In the data rows, the value 128 means zero.
Here are some numbered points:
[113 124 109 124 145 123 137 131 150 132 139 127 151 113 142 137] 0
[160 112 178 113  98 130  87 111  21  78 110 123  99 130  60 140] 1
[186  74 114 142  92  98  76  56  63 145 120 148 149 170 108 145] 2
[160  57  67 106 116  80 131 171 114 164 132 131 169 169 130 165] 3
[114 147 153 119 120 152 133 132 118  90 114 128  85  89 118 129] 4
[ 88 197 148 119 132 147 250 242 229  91  98 129  17  73 169 106] 5
[126 123 109 117 138 120 102 128 119 159 145 120 181 154 114 141] 6
[161  94 100 150 112 116 101  73 115 148 124 134 154 154 135 134] 7
[159  65  96 165 117 122  34   3  70 149 137 153 172 118 147 140] 8
[169  77 111 125  96 103 152 156 103 137 111 146  85 151 130 140] 9
[160 157  95 136 131  98 136 132 187 174 140 114 206 228 118 111] 10
[204  58  60 115  81  66 155 173 128 164 109 138 134 213 125 156] 11
[115 125 166  77 106 123 215 255 115 104 121 137  24 127 103 117] 12
[163 248 183 180 133 137 161  36 193 112 110 104 153 204  91  66] 13
[148  35   9 137 122  96  84  88 135 163 137 137 200 122 188 182] 14
[ 85  79 118 143 136 163  71  82  97 135 147 157 110  40 181 128] 15
[139  93 104 141 119 129 102  90 112 139 131 138 136 123 145 132] 16
[127 128 147 132 127 145  97  87  95 117 132 123 132 116 116 123] 17
[129  67  98 139 133 122  91 108 108 169 140 147 147 112 163 141] 18
[180  93  93 113 118  80  76  97  83 175 134 121 221 211  84 167] 19
[ 74 155 158 136 151 169  74  69 108 115 155 146 133  58 137 106] 20
[122 134 180  64 115 122 166 234  61 107 122 120  69 139  63 139] 21
[114 168 128 140 140 138 147 136 179 125 125 111 136 138 137 121] 22
[160  57  61 130 103  89 130 138 123 157 122 146 139 152 160 158] 23
[152 112 116 151 106 116 181 139 163  97  91 132  71 115 162 135] 24
[169 180 191 121 121 116 149 132 109 107 105 105 123 188  55 116] 25
[ 96 115  95 146 147 142 110  99 155 129 143 142 146  71 180 128] 26
[159 116 113 157 111 128 113  71 122 122 118 132 131 137 138 124] 27
[ 98 126 124 139 149 144  74  69 114 145 156 136 176 101 142 122] 28
[137  97 156  99 109 101 161 186  79 124 111 135  87 147  96 146] 29
[132  97 123 152 131 125 107  92 124 155 126 138 144 129 154 133] 30
[171 147 157 161  87 138 152  83 125  74  84 137  46 120 122 107] 31
[ 63 124 141  99 147 158 141 172 123 128 152 141  88  60 148 123] 32
[129 118  80 160 142 133  72  42 142 152 161 135 210 130 155 110] 33
[ 75 172 200  77 137 165 182 215 108  68 124 125  22  53  94 121] 34
[ 82 126 154 131 143 150 129 126 119 122 138 146  92  66 154 116] 35
[159  15  73 104 105  98  76 141  50 165 138 152 141 134 131 175] 36
[122 150 131 159 125 180  32   0  88  86 139 130 151  66 124 119] 37
[123 101 122 111 123 120 160 181 126 128 115 120 102 124 134 154] 38
[ 93 136  83 140 173 141  99 109 178 162 171 117 210 124 164 112] 39
[101  91 127 103 130 121 147 207 118 155 137 144 101 117 147 132] 40
[149  83  70 103 126  90 153 187 136 143 126 113 162 159 131 164] 41
[ 85 156 126 125 148 147 162 165 182 121 139 127 110  94 159 113] 42
[ 36 169 192  96 162 176 127 163 118 103 157 142  85  32 125 103] 43
[102  82 114 104 127 116 131 175 104 150 150 149 121 111 145 133] 44
[176  97  95 115 124  82  72  97  88 180 138 122 226 210  86 161] 45
[109 142 134 114 140 125  93 117 108 146 152 129 178 143 107 128] 46
[125 176 143 133 118 138 206 178 195  85  93 124  54 103 144 116] 47
[ 81 153 131 105 161 160  71 104 108 131 165 116 182  92 110 127] 48
[155  82 120  86 116  84 161 230 100 162 126 129 119 182 103 147] 49
[ 82 111 107 132 134 165 133 113 147 102 122 140  83  24 184 139] 50
[115 121 104 134 111 167 111  66 123  62 115 139  75  25 152 145] 51
[151 114 140 168 112 137  94  51 108 120 114 139 119 114 141 120] 52
[135 180 156 158 143 148  89  52 129 125 129 121 159 134 110 107] 53
[142  84  97  99 128  97 167 216 133 166 134 123 126 171 125 147] 54
[ 73  98 119 147 158 158  64  63 106 135 161 151 151  44 172 122] 55
[ 99 199 195 117 140 143 189 209 165 113 114 118  71 127 110 101] 56
[172 159 141 165 112 132 113  56 127 118 109 121 133 159 110 111] 57
[149 148  96 139 133 106 129 121 178 170 142 117 198 206 128 113] 58
[146 124 111 128 147 108  85 104 123 191 157 121 216 204 106 129] 59
[191 113 139 131  82 103 154 144 101 122 104 130  86 195  98 116] 60
[132 102 103 152 133 121 128 108 150 157 139 140 145 137 160 119] 61
[ 84 100 129 119 134 138 127 149 116 135 147 152 105  86 156 125] 62
[ 87 122 127 117 134 151 169 187 159 122 127 136  70  72 164 122] 63
[135 177 175 136 122 131 193 182 167 102  93 121  66 138 116 110] 64
[ 72 189 164 130 133 177 201 138 189  61 110 135  23  28 158 105] 65
[131  89 125  98 118 114 141 177  94 129 130 127 118 134 111 148] 66
[ 76  78 121  74 149 121 150 240 103 146 147 136 108  82 137 154] 67
[ 95 103  94 100 130 156 114 122 115 105 142 130 113  51 145 149] 68
[ 88  96  91 139 154 157  65  49 115 127 151 132 165  45 175 146] 69
[129 109 109 147 124 140 139 111 146 152 132 139 108 126 166 113] 70
[104 104  83 131 155 137 121 114 155 150 146 121 165  98 174 137] 71
[ 85 249 185 157 182 162 149 100 207 120 147 112 160 124 123  66] 72
[163 155 135 131 106 118 154 135 140 103 106 113 113 165 105 128] 73
[148 180 151 149 133 119 130  88 153 135 131 124 160 183 104  95] 74
[104 121 127 144 147 142  70  63 108 148 153 136 176 107 144 123] 75
[120 186 161 129 132 130 161 159 168 118 119 114 122 156 110 107] 76
[122 234 197 159 136 159 207 151 212  83  83 108  56 116 125  91] 77
[134 122 113 194 130 144  74   0 139 128 133 151 162  98 174 101] 78
[ 83 171 157 130 165 157  97 134 146 147 162 128 159 117 128  95] 79
[203  73  71 135 103  78 110 102 113 180 120 141 167 200 122 154] 80
[156 100  71 186 117 126 102  33 164 148 122 145 155 122 191 119] 81
[ 42 172 169  92 156 160 161 177 158 106 152 131  99  67 132 114] 82
[109 111 114 133 145 138  99 100 122 141 147 133 156  96 146 127] 83
[168 157 150 148 106 125 163 120 146  90  91 119  86 144 114 121] 84
[180 154 115 181 111 122 110  32 159 113 101 119 157 158 136 121] 85
[178  66  35 166 104  99  94  48 143 163 128 147 182 158 176 138] 86
[230 109  58 172  88  83 148  98 175 123  91 113 156 218 139 144] 87
[ 88 177 167 126 135 156 184 174 181  89 108 122  59  76 146 116] 88
[154  94 123 141 109 124 102  85  91 124 119 140 121 130 124 135] 89
[124 125 111 165 134 132 149  99 179 128 124 137 120 109 179 114] 90
[ 99 169 180 100 115 158 212 212 148  70  99 123   0  68 121 120] 91
[132  84  83 155 129 130  73  56 122 155 145 142 176 121 162 127] 92
[167 101 104 152 110 113 108  76 121 148 119 132 152 163 130 132] 93
[163  99 107 128 113 110 130 139 114 133 114 123 135 156 118 151] 94
[124 106 101 144 119 132 130  90 140 127 128 137 123 109 165 129] 95
[165  86  82 134 110 107 106  99 109 131 126 130 156 151 132 150] 96
[ 90 160 152 122 150 149  90 112 117 145 154 128 162 125 109 110] 97
[110  68 114  95 119 120 121 163  76 131 138 146 107 100 136 155] 98
[169  77 112 126  95 104 153 154 104 138 111 145  83 152 131 140] 99
[109 161 191 104 130 148 123 138  80  97 126 122  99 110  81 124] 100
[123 120 107 151 161 121  77  79 134 167 138 118 207 135 148 146] 101
[122  67 108 107 118 121 108 138  76 131 135 143 117 103 137 155] 102
[140  93  82 152 126 130  75  40 115 112 130 132 167  96 155 144] 103
[126 150 100 148 154 114 109 116 184 175 148 119 210 180 143 116] 104
[177  84  88 195 108 121  54   0 115 145 121 150 177 138 162 125] 105
[119  86 105 135 137 129  53  48  80 142 147 137 177 103 137 146] 106
[ 87 148 158 112 145 150  96 134  99 142 153 130 142 117 104 115] 107
[144  73 115 132 105 123 105 113  88 139 117 142 104 120 145 149] 108
[149 121  73 152 113  93 177 160 206 123 113 129 141 161 170 125] 109
[109  79 111 102 118 130 162 207 125 120 127 138  70  87 155 143] 110
[177  99 146 135 103 115 129 123  85 134 102 132  98 155 107 137] 111
[189 107 111 117  86 100 157 152 110 105  95 114 104 182  97 149] 112
[ 96  71 120  99 121 140 106 141  73 124 144 145 102  76 143 151] 113
[127 137 116 140 118 154 139 101 156  93 116 137  83  70 153 120] 114
[135 183 136 119 138 132 162 155 168 114 129 103 137 157  98 116] 115
[127 124  99 136 126 126 127  99 147 106 119 127 140  95 149 140] 116
[169 163 187 151  92 133 140  93  96  82  85 127  67 142  92 112] 117
[125  71  98 139 127 138  81  86  92 145 146 144 135  91 156 138] 118
[ 87 175 186  81 135 155 153 189  99  77 133 116  75  88  81 125] 119
[172  92 108 100 110  87 170 222 117 151 116 120 116 198 101 148] 120
[106 195 163 113 156 134 136 145 148 146 154 110 170 176  88  97] 121
[171 110 101 140 104  88 173 181 165 126  99 119 119 187 141 141] 122
[127 161  86 210 150 147  62   0 187 130 146 135 220 116 188  87] 123
[151  79 159  74  91  92 172 231  51 115 107 137  59 151  80 152] 124
[102 190 134 104 136 123 227 255 213 130 119 111  92 157 132 114] 125
[138  77  82 165 123 137  63  31 116 151 144 151 168 110 168 121] 126
[130 110 132 107 123 117 136 159 104 126 133 125 130 138 107 139] 127
[153 144 119 138 113 115 164 160 171 105 107 107 121 164 131 130] 128
[147  71 116 101  97 104 167 198 100 135 115 134  79 142 128 149] 129
[ 96 171 116 136 169 143  88  69 156 127 163 113 213 121 123 117] 130
[ 98  86 121  99 132 135 121 155  83 140 152 141 111  97 132 138] 131
[122  75 154  86  97 142 145 199  54  84 112 131  27  67 116 152] 132
[128  78 121  92 113  87 159 217 103 143 120 147 105 141 126 154] 133
[158 108  95 151 134  92  77  70 126 178 132 135 215 174 133 148] 134
[162  80 131 106 112 103 120 148  58 131 118 130 119 152  89 162] 135
[200  89  97 143  81  98 145 118 118 130 104 134 107 183 127 132] 136
[ 86 114 128 123 153 156 108 114 118 132 146 135 121  57 155 133] 137
[111 121 152  78 114 131 171 216 105 104 127 129  72 112 100 133] 138
[135 154 142  93 123 118 167 200 131 123 122 104 120 169  83 135] 139
Which two points above are nearest to each new point? Their numbers follow each, nearest first.
[171 129 127 141  91 124 151 122 130  83  93 123  83 135 123 129] ~ 84 73
[240  48  46 156  60  76  90  36  94 173 103 157 151 218 128 157] ~ 80 2
[138 128 156  88 108 118 155 192  77 107 118 122  86 144  81 137] ~ 29 21
[103 162 154 105 140 148 122 151 116 123 144 116 131 122  97 121] ~ 107 97
[122 165 111 120 119 130 202 198 196 110 113 115  89 134 141 125] ~ 47 125
[ 95 184 129 135 168 144  86  59 149 116 160 113 212 120 111 117] ~ 130 53
[197 145  95 175 107 113 130  55 169 108  90 113 150 167 135 127] ~ 85 57
[101 110 177  94 114 147 129 172  52  84 123 137  49  71 103 138] ~ 132 100
[128  95  97  99 138 107 158 207 140 169 145 121 140 164 127 142] ~ 54 41
[124 103 127 105 115 120 182 191 124 115 118 129  73 120 130 142] ~ 38 110
[124  79  95  94 139 104 146 204 120 173 149 125 145 157 126 149] ~ 54 41
[147  94 142  81 123 106 118 179  52 169 142 132 133 175  72 146] ~ 135 66
[161 155 149 154 117 134 100  60 109 128 117 123 141 158 100 114] ~ 57 53
[158  65 107  81 112  77 167 241  97 166 125 134 114 182 108 155] ~ 49 120
[ 96 144 160 161 150 154  92  65 121 128 139 150 126  76 151 103] ~ 20 28
[110 181 188 113 144 132 145 170 130 137 131 116 119 156  95 107] ~ 76 121
[173  64  70 134 102 107  92  84  91 132 128 133 158 147 134 156] ~ 96 7
[202  78  79 142 106  69 108 107 126 183 114 145 175 205 128 150] ~ 80 93
[193 160 117 192 104 119  99   6 157 111  97 120 167 170 132 118] ~ 85 57
[ 65 133 162  60 142 126 228 255 150 121 132 139  36  87 125 127] ~ 12 138
[ 90 124 124 108 136 145 143 158 139 129 149 139 114  91 141 116] ~ 62 32
[ 65  79 170  62 132 151 146 237  56 107 132 135  38  39 123 160] ~ 132 67
[113 174 156 115 149 129 137 148 140 145 147 117 158 167  97 106] ~ 121 115
[ 98 116 165 120 141 134 101 140  93 156 140 146 120 111 131 121] ~ 107 131
[121  98 162  57  95 110 230 255  94 102 118 141   3 129  95 129] ~ 12 124
[133 171 141 101 133 121 169 197 150 116 129 103 129 165  86 122] ~ 139 115
[113 188 133 119 133 124 212 227 210 125 116 112 100 157 135 112] ~ 125 64
[122 160 137 158 135 146 132  96 170 128 128 121 138 135 144 104] ~ 22 90
[119 144 108 138 160 121  86 101 154 178 158 118 220 171 130 122] ~ 104 59
[194  76  70 171 107 106 105  55 139 162 118 139 165 170 159 135] ~ 86 7
[161 124 109 160 117 128 113  71 133 118 111 121 139 135 139 132] ~ 27 93
[104 156 118 121 170 130 113 162 171 180 162 110 196 161 134 113] ~ 104 39
[ 87  84 153  85 106 133 187 252  89  91 110 156   0  44 146 152] ~ 132 110
[145 177 140 173 137 149  85  24 140 119 120 122 161 128 124 114] ~ 53 57
[ 67 180 162 129 140 175 186 136 179  66 116 135  39  25 161 108] ~ 65 88
[100 126 124 120 148 136 113 115 122 129 141 125 146  88 140 142] ~ 83 137
[149  68 123  69 115  76 177 255  90 164 126 133 102 179  99 153] ~ 49 120
[ 67 116 161  97 143 155 132 177  86 132 157 150  76  66 128 114] ~ 32 62
[125  78  94 145 129 133  93  78 111 142 138 142 140  96 162 141] ~ 118 16
[138 121 104 137 111 122 178 154 177 105 104 131  88 117 161 129] ~ 24 128
[136 125 161 115 107 140 138 144  79  85 110 129  66 105  99 133] ~ 4 100
[154  30  89 111 107  85 100 147  66 144 118 145 135 129 135 183] ~ 36 102
[133 186 138 124 139 133 161 147 172 117 128 103 140 159 101 113] ~ 115 76
[ 66 181 143 122 149 161 207 182 213 110 129 136  56  61 173 104] ~ 88 65
[ 89 151 180 157 150 159  97  73 113 119 135 152 107  63 144 102] ~ 20 35
[154 109  67 136 108  97 202 179 198 108 100 123  99 142 174 142] ~ 109 122
[169 170 154 162 113 134 108  54 119 119 109 120 135 163  97 109] ~ 57 53
[112 174 140 130 151 142 126 114 153 125 135 109 156 134 116 121] ~ 22 97
[105 119 158  76 123 125 157 214  86 133 141 128  95 131  91 132] ~ 138 21
[167 137 105 163 112 125 136  86 162 108  98 122 122 135 147 128] ~ 27 116
[ 97 107 143  97 148 129 146 200 113 152 141 123 111 117 126 137] ~ 40 44
[109 186 168 171 141 157  81  25 140 120 134 133 154 114 133  97] ~ 53 20
[136 185 145 175 132 149  97  32 157  98 122 124 150 115 129 100] ~ 53 57
[100 199 246 116 147 161 113 131  74 113 127 127  90 119  64  94] ~ 100 119
[121  70  83 119 125 117 130 154 123 160 136 141 130 119 165 149] ~ 44 18
[ 95 130 167 123 133 158 121 132  99 111 132 145  80  67 132 113] ~ 35 4
[150  91  54 112 131  91 145 162 149 138 130 107 185 159 137 163] ~ 41 3
[ 72 193 172 107 152 160 158 167 156 106 137 113 104  97 116 108] ~ 82 88
[107  93 152  80 114 125 163 207  77 111 122 133  63  98 109 147] ~ 138 132
[ 99  91 105 103 120 122 197 232 163 131 122 137  69 102 171 143] ~ 110 63
[166 177 122 155 124 113 147 108 177 131 119 115 157 196 116 107] ~ 74 58
[109 144 112 124 161 127 120 159 169 176 156 116 183 157 141 115] ~ 104 6
[104 127 133 115 143 132 123 134 120 130 135 122 137 102 132 144] ~ 0 83
[ 97 144 123 142 139 163 139  89 164 117 138 134 105  70 163 114] ~ 114 90
[ 19 219 240  68 161 201 194 250 128  67 142 117   8  30  97  91] ~ 34 91
[120 130 148 133 135 141 131 130 118 124 119 128 100  97 131 134] ~ 4 35
[163 183 116 181 123 139 119  23 183 104 110 119 153 143 136 101] ~ 85 57
[134 155 110 148 138 119 145 115 178 115 121 110 161 140 140 126] ~ 22 0
[ 48 152 170  54 152 147 204 255 137 101 137 118  58  64 110 139] ~ 34 82
[ 94 148 159 128 141 169 127 107 130 115 133 134  92  67 137 115] ~ 35 4
[156 199 228 102 118 116 183 201 102 121 113 116  79 207  37  88] ~ 25 139
[123  89 112 161  96 158 108  62 114  95 122 162  67  55 175 119] ~ 51 114
[142 126  74 174 144 140  42   0 131 137 157 125 232 124 151 113] ~ 33 123
[108 198 149 101 131 140 217 244 201 106 113 106  77 139 117 114] ~ 125 56
[115 113 159  87 122 135 153 196  79 111 126 131  67  98  98 136] ~ 138 29
[149 171 166 158 108 135 124  64 119 103 110 132 112 147 104 104] ~ 57 117
[212  94  98 121  74  85 167 154 112 103  85 112 103 203  96 155] ~ 112 136
[122  85 140  76 125  97 171 241  89 141 126 137  93 139 104 151] ~ 133 49
[ 94  93 128 100 138 134 118 151  86 141 156 141 120  94 130 134] ~ 131 44
[117  57  84 100 132 126  88 131  73 132 153 133 151  90 135 164] ~ 102 113
[142 147  85 182 140 112 124  72 208 142 129 118 199 169 175 114] ~ 104 58
[155 110 107 133 108 116 159 139 135 104 109 125  95 125 138 142] ~ 24 38
[106 173 202 103 132 149 130 143  81  96 128 121  96 115  73 116] ~ 100 119
[127 157  80 184 152 135  82   0 184 121 143 127 222 112 170 110] ~ 123 33
[102 125 113 113 145 121 155 191 166 141 144 118 147 136 144 130] ~ 0 38
[119 194 179 181 140 162  89   5 132  88 110 128 127  88 124 111] ~ 53 37
[ 88 178 195  87 133 160 138 165  85  70 135 118  76  84  75 122] ~ 119 100
[138 239 161 164 110 149 219 122 229  67  84 114  62 138 131  87] ~ 77 47
[138 150 147  96 121 123 152 179 118 121 122 104 122 167  78 134] ~ 139 127
[166  96  49 202 114 125  97   8 180 148 118 145 166 120 208 122] ~ 81 86
[ 42 131 147  90 156 170 128 167 115 128 165 142  95  42 145 121] ~ 32 43
[113 130 132 128 127 140 171 156 159 105 113 138  68  78 154 126] ~ 63 114
[ 96 203 162 167 140 185 154  78 196  75 112 128  64  47 164  90] ~ 65 114
[148 143  99 170 154 102  93  71 182 179 132 127 220 180 153 129] ~ 104 134
[ 55 209 200 147 162 205 126 101 162  96 138 121  78  42 147  89] ~ 43 82
[123  78  90 147 126 138  89  75 113 134 140 151 130  79 173 137] ~ 118 16
[162 163 153 102  88 115 202 193 132  73  95 114  55 160  85 128] ~ 64 139
[157  71 110  81 110  80 164 233  94 155 124 131 114 176 104 153] ~ 49 120
[214  85 102 133  72  88 149 133 103 129 100 131 102 204 109 133] ~ 136 60
[113 132 120 109 132 115 165 207 155 134 125 121 119 143 131 138] ~ 38 139
[156 129 116 128 142 103  94 108 125 185 152 117 214 217  98 127] ~ 59 45
[142 177 151 123 111 122 201 194 172  87  94 116  69 145 116 122] ~ 64 47
[ 78 103  94 126 162 159  74  66 115 120 153 125 164  36 168 150] ~ 69 55
[ 54 176 117 147 167 170 163 113 232 120 141 130 117  49 195 102] ~ 42 90
[ 69 152 125  98 167 145 118 179 155 147 164 110 174 115 130 129] ~ 79 0
[136 110  59 167 148 135  35   0 123 145 165 126 247 120 156 120] ~ 33 126
[150 167 161 147 121 129 120  80 125 105 112 117 137 148  98 116] ~ 57 53
[ 94  76 135 104 137 144  76 136  53 126 149 142 117  64 134 143] ~ 113 131
[132  88 126 129 119 121 117 123  96 137 128 145 115 117 136 134] ~ 108 102
[ 95  72  63 108 157 136  29  78  77 143 183 128 221  87 140 151] ~ 106 69
[122 115  90 151 144 132  83  65 138 151 158 135 194 124 153 114] ~ 33 92
[174 142 106 165 116 100 161 128 183 118  91 110 138 178 143 136] ~ 128 122
[158  34  66 145 103 119  34  30  65 141 143 147 177 117 152 156] ~ 8 106
[141 136 131 136 137 110 126 131 142 152 123 124 157 162 121 138] ~ 6 94
[ 55 168 183 105 173 170 100 148 116 104 155 115 133  59 115 116] ~ 43 107
[196 129 172 148  68 115 140 103  75  75  80 132  60 162  88 117] ~ 117 31
[160 142 147 121 108 117 144 151 108 113 106 112 110 161  93 136] ~ 73 127
[ 90 106  80 108 130 171  97  89 123  97 147 128 122  32 156 148] ~ 68 137
[149 102 123 119 123 107 127 148 107 157 126 124 141 166 115 144] ~ 94 127
[ 85 182 134 109 137 144 240 246 218 117 120 131  41  98 161 100] ~ 5 125
[169 112 101 119 101 103 140 156 128 124 116 120 135 178 109 140] ~ 94 112
[135 126 111 188 130 140  84   9 146 125 129 144 161 104 170 106] ~ 78 81
[215 191 119 232 116 126 101   0 204 131 100 116 187 202 143  82] ~ 85 13
[152  87 108 158 120 116  28   1  78 172 147 165 192 142 132 126] ~ 8 105
[143 107 114 122 120 117 121 124 114 144 128 128 138 143 123 140] ~ 94 127
[117 121 153 154 114 150 141  96 131  87  98 145  51  57 165 126] ~ 114 51
[134 148 167  69 110 111 216 255 131 106 101 105  54 161  80 133] ~ 12 21
[165 170 110 170 126 118 142  73 193 112 100 102 163 167 134 127] ~ 85 74
[109 164 147  98 148 130 170 210 149 120 127 102 118 130 103 136] ~ 139 115
[102 149 175 148 143 149 111  98 114 119 130 144 105  85 133 107] ~ 35 17
[102 144 160 114 141 147 131 154 119 118 128 127 102  90 121 128] ~ 4 35
[ 50 136 132  98 160 156 129 165 138 126 160 136 124  54 151 125] ~ 32 82
[ 56 119 142  89 148 153 136 182 112 130 156 144  94  58 143 128] ~ 32 62
[107 181 223 126 144 156 112 118  85 120 126 128 100 120  82 100] ~ 100 107
[179  72  75 168 102 106  70  22 107 132 121 143 176 144 152 142] ~ 105 8
[160 156 123 138 108 122 185 172 175 106 100 102  97 169 129 128] ~ 128 73
[181  22  47 121  83  78 127 166 105 167 110 154 115 159 163 176] ~ 23 3
[ 41 120 119  87 163 156 118 168 125 135 173 140 136  48 153 129] ~ 32 137
[159 138 140 122 131 101 117 128 119 186 144 124 178 220  86 116] ~ 59 58
[ 68 108 136 112 154 154 105 143 106 125 153 141 117  45 149 133] ~ 137 62
[173 107  81 129  89 111 191 164 168  94  96 123  73 142 152 134] ~ 24 122
[153 113 124 131 119 118 126 128 113 129 116 124 132 147 116 143] ~ 94 127
[125 129 141 128 127 137  68  69  76 124 133 127 157 122 105 139] ~ 17 75
[116 180 120 156 137 147 141  98 192 115 130 113 144 135 150 103] ~ 22 90
[164 113 101 155 103 123 119  75 125 109 111 133 125 131 138 128] ~ 27 89
[106 175 138 117 122 134 238 236 209  96  98 129  30  94 159 113] ~ 5 47
[125 182 122 111 115 129 223 225 203 103 107 107  74 148 126 124] ~ 125 47
[ 48 138 139  94 172 152 136 169 135 129 163 137 126  56 140 129] ~ 32 82
[143  95 153  77  95  98 237 255 115  92  93 136   0 125 112 140] ~ 12 124
[232  68  58 157  98  50 100  84 136 195 106 148 198 234 132 156] ~ 80 87
[128 101  81 123 143 102 104 125 137 168 153 123 212 163 137 144] ~ 6 59
[119 155 111 143 165 121  90 106 170 188 158 116 226 183 132 115] ~ 104 59
[190 143  83 166 102 114 120  48 163 118 112 112 172 193 125 120] ~ 85 93
[104 171 160  81 143 141 151 199 127 122 141 102 125 148  81 124] ~ 139 115
[ 40 224 198 130 182 184 156 169 200 104 136 117 100  54 147  90] ~ 82 88
[138 120  89 124 123 133 137 110 141 106 120 122 121  98 141 145] ~ 116 95
[175  75  63 129 109  94 132 132 134 159 123 131 154 172 143 154] ~ 23 3
[106  56  74  65 146  69 162 255 131 192 158 137 170 165 136 163] ~ 54 41
[137 156 136 101 133 114 162 196 144 130 129 107 135 171  91 128] ~ 139 115
[149  94  86  97 123  90 159 192 124 135 125 113 152 163 115 157] ~ 41 54
[ 59 171 163 121 175 133 110 178 163 160 162 129 179 131 133 103] ~ 79 121
[150  77  81 125 107  98 140 150 128 147 122 142 125 147 150 149] ~ 23 94
[110 238 183 187 143 180 142  40 200  93 117 116 109 111 140  71] ~ 72 13
[157 154 165 129 118 119 173 197 141 106 101 122  79 153 104 112] ~ 64 139
[191  51  10 175 112  90  47   0 129 160 136 139 238 159 175 155] ~ 86 105
[157 117  90 181 110 140  75   0 129 111 124 137 155 110 162 117] ~ 78 103
[105 101 140 105 131 124 139 190 107 157 137 144 102 122 136 129] ~ 40 44
[130 119 126  69  99 110 245 255 155 112 105 129  15 130 126 133] ~ 12 138
[167 152 112 161 118 101 170 138 190 116  93 108 136 182 140 131] ~ 128 122
[166 130  88 154 123 100 125 119 178 145 124 112 191 195 138 125] ~ 58 10
[120 136 139 145 133 152  90  61 106 110 127 128 131  90 130 134] ~ 17 52
[186 149 115 181 108 114 109  37 157 124 102 124 160 174 135 119] ~ 85 57
[127 168 132 100 126 125 182 207 159 109 119 102 104 149 103 133] ~ 139 115
[155 126 117 157 113 117 169 122 170 110  97 128  95 131 158 129] ~ 24 128
[134  77 113 145 137 122  92  99 108 173 137 146 149 120 158 133] ~ 18 30
[126 132 172  74 114 122 164 221  71 108 120 119  75 141  72 139] ~ 21 138
[ 89 114  80 162 150 153  94  51 167 147 161 140 171  78 199 112] ~ 26 69
[116 149 114 129 161 129 102 135 159 171 155 113 196 158 133 117] ~ 104 6
[ 73 149 123 121 159 148 150 165 177 131 153 129 126  88 162 113] ~ 42 63
[188 192 160 147 124 105 150 109 155 155 118 111 165 243  75  88] ~ 74 10
[117 137 165 165 112 157 159  95 148  75  86 146  27  46 172 119] ~ 114 31
[128 127 153 100 129 121 131 164  87 126 124 118 122 140  89 148] ~ 127 66
[108 149 154 119 130 145 131 132 111  97 122 129  93  84 119 134] ~ 4 35
[104 150 163 159 150 158 118 102 150 132 129 130 116  99 152 108] ~ 35 90
[ 93  97 117  73 153 111 167 238 126 144 145 120 133 113 123 158] ~ 67 40
[106 141 166  62 128 121 219 255 131 115 116 118  44 128  95 137] ~ 12 138
[107 127  91 176 151 136  81  45 173 147 150 140 195 104 188 107] ~ 33 123
[131 133 115 172 129 131 143  86 178 115 111 134 118 102 176 117] ~ 90 95
[ 72 122 139 130 141 173 112  92 124  88 122 141  79   3 169 139] ~ 50 51
[167  75  89 150 111 126  71  51  87 118 119 133 145 110 140 150] ~ 103 89
[ 95 207 197 113 141 147 202 223 171 110 114 116  59 124 110  98] ~ 56 64
[102 106 132  97 146 115 163 215 132 150 141 123 125 138 127 140] ~ 40 38
[153 102  82 141 103 112 177 148 176 110 102 135  94 127 168 133] ~ 24 109
[187 131  85 180 114  92 135  81 181 129  96 115 172 192 151 135] ~ 87 85
[155  83 122 149 103 127  94  66  82 118 116 149 111 115 134 135] ~ 89 52
[207  86  74 174  92  94  53   0  98 157 119 146 196 185 132 143] ~ 105 2
[132 115 104 156 133 145  61  26 104 116 137 129 169  94 144 130] ~ 103 106
[158 109  89 129 116 106 121 146 145 156 133 128 159 178 132 131] ~ 94 6
[ 84 107 125 118 132 155 172 192 155 124 126 141  53  56 175 123] ~ 63 110
[172 126  92 166 112 126 139  85 160 110 107 121 122 138 153 125] ~ 27 95
[144 158 144 156 139 132  92  70 134 133 118 117 167 139 119 124] ~ 53 57
[116 187 170 169 140 158  98  31 134  95 116 127 128  93 122 114] ~ 53 20
[153 181 229  97 103 133 180 188  69  86  88 115  33 153  40 116] ~ 21 25
[171 178 109 182 125 121 135  43 199 110  97 102 169 169 137 124] ~ 85 57
[ 83 176 161 129 164 159  97 132 143 147 163 127 157 120 122  92] ~ 79 97
[170 103 160 133 108 120 141 139  88 135  98 130  84 150 108 133] ~ 111 60
[ 88 101 122 125 163 130  88 115 106 145 155 140 166  83 144 138] ~ 83 28
[161  70 116 110 103 110  94 126  62 145 129 139 126 148 107 144] ~ 135 108
[128 135 116 142 112 160 113  61 126  72 114 135  87  58 140 134] ~ 51 114
[126 146 147 134 113 150 135 112 127  86 110 131  82  92 128 123] ~ 4 114
[149 106 109 143  92 137 138  95 132  68  90 136  66  72 157 145] ~ 114 51
[124 162 125 108 141 126 150 159 152  99 127 103 145 127  97 140] ~ 115 22
[155 117 149 141 107 123 129 112  97 118 110 136  97 138 112 126] ~ 111 89
[ 81 176 180  99 141 148 153 180 126 106 136 118  96 111  99 112] ~ 119 82
[ 32 115 147  93 162 158 149 219 135 123 156 150  75  26 171 129] ~ 32 63
[ 80 156 162 146 152 166  55  48  98 124 158 148 152  72 132 103] ~ 20 28
[104 161 183 105 131 140 131 146  99 131 137 130 109 137  90 114] ~ 100 107
[199  46  98 151  86  98  44  25  44 156 113 158 147 157 124 159] ~ 2 8
[ 92 123 170 130 132 161 123 128  99 108 128 153  65  52 145 109] ~ 35 4
[194 139  92 179 108  87 169 121 199 118  81 108 146 201 150 138] ~ 87 109
[122  59  95 123 123 122  69  88  76 136 145 143 156  99 145 151] ~ 118 106
[120 149 142 156 127 139 142 101 164 111 122 133 112 114 151 110] ~ 90 22
[ 80  89 118 117 134 137 114 139 106 138 152 154 114  78 160 132] ~ 62 131
[119 101 123  89 136  98 106 170  88 180 151 131 176 171  97 152] ~ 6 127
[125 100 100 117 136 110 106 132 115 150 146 127 179 145 129 144] ~ 6 46
